One turn moves each row of this set onto another row. After a few examples, where does it send each row asked below?
K_698: [ 22.4 -11.2   4.6  -7.9   5.4  -6.5  -3.7  21.8  26.4   2.8 -13.4  17.5
  -2.5   8.4   7.0  25.1  10.5  13.0  12.3]
K_810: [ 13.7  13.1   9.7  11.4  22.6  11.4 -25.1  12.1  16.8  -6.4  -3.6   7.1
   3.1  10.2   5.0   2.4   2.7  -9.2  21.6]
K_111: [  3.2   1.1  14.0   3.6   0.5 -10.8 -12.0  21.8  12.8  -3.8   4.5  26.2
  29.4   0.0   4.9   4.5   9.4  24.2  -9.3]
K_736: [  8.8 -13.6   3.7  10.3  -5.0   1.3  -9.7  26.4   6.8  -4.0 -11.0  22.3
  -1.2   5.7   1.8  23.1  14.1  -8.4 -13.8]
K_67: [ 22.0  13.8  17.4  15.2  21.9  15.8 -19.5  23.4  -2.0  -4.4   5.3   3.5
  -1.6  13.1  -1.8  25.6  -3.7   0.1  -7.9]
K_323: [ 27.9  -4.8   1.1  11.4   3.4 -17.6 -23.4  25.9  11.9  -7.0   5.0  30.5
   7.3   1.8  17.6  12.2 -14.1  15.9   2.6]
K_895: [  8.0  -9.8   0.8  13.8   7.6  18.0 -16.6  -0.3 -10.7   4.5  -3.0  32.2
   6.3  25.7  -1.0  27.2   0.7   4.0  12.6]
K_960: [ -1.3  -2.2  11.9  -5.2   6.0   1.3 -23.6  17.8 -11.3 -17.2  -1.0  38.4
   1.9  12.2  -8.0  13.4  -2.2  -6.5  25.8]
K_753: [ -4.3 -13.7  19.4  19.3  25.9  -8.4  -8.0  14.0   1.3  -8.0   7.0  29.1
  22.9   1.7  -7.8  11.4  -8.4  22.5  10.7]
K_617: [ 25.5  10.0  -0.2  -3.0  18.9  -1.6 -19.2  15.1   1.6   0.9  -8.5   5.7
  26.7  11.5  -3.8  33.7  -0.7 -10.9   7.7]
K_721: [ 26.8  16.6  17.8   9.7  15.4  -7.6   2.7  12.1  -3.7 -14.3  11.6  13.4
   7.9  22.4  -3.1   5.4  -3.4  19.6  10.2]
K_353: [14.0  3.2  5.5 11.8 26.9 -1.4 -3.6 27.1  6.7  6.2  8.8 20.8 26.2 12.7
 -2.7 -9.8 -8.5  7.2 -2.1]
K_745: [ 20.2   5.2   9.1   8.8   0.9   7.3 -17.6  13.5  11.0  -7.8 -33.7  28.3
   5.0  -2.2 -10.6  15.8   9.8  11.8  10.9]
K_854: [  8.3   7.0   9.2   1.8  12.4  -7.3  -6.6  24.1   4.0  -0.7  17.4  45.9
   6.6  -0.8 -22.3  25.1  -5.7  12.4   6.9]
K_206: [ -3.8  -5.9  19.2 -11.3  10.4  11.6  -9.3  22.7  -0.4  -4.7  -8.4  16.0
  12.5  19.4 -10.9  35.1 -10.7  13.1  21.0]

K_617 moves to K_745
K_960 moves to K_67
K_721 moves to K_323
Where do these go?
K_206 moves to K_810
K_111 moves to K_753

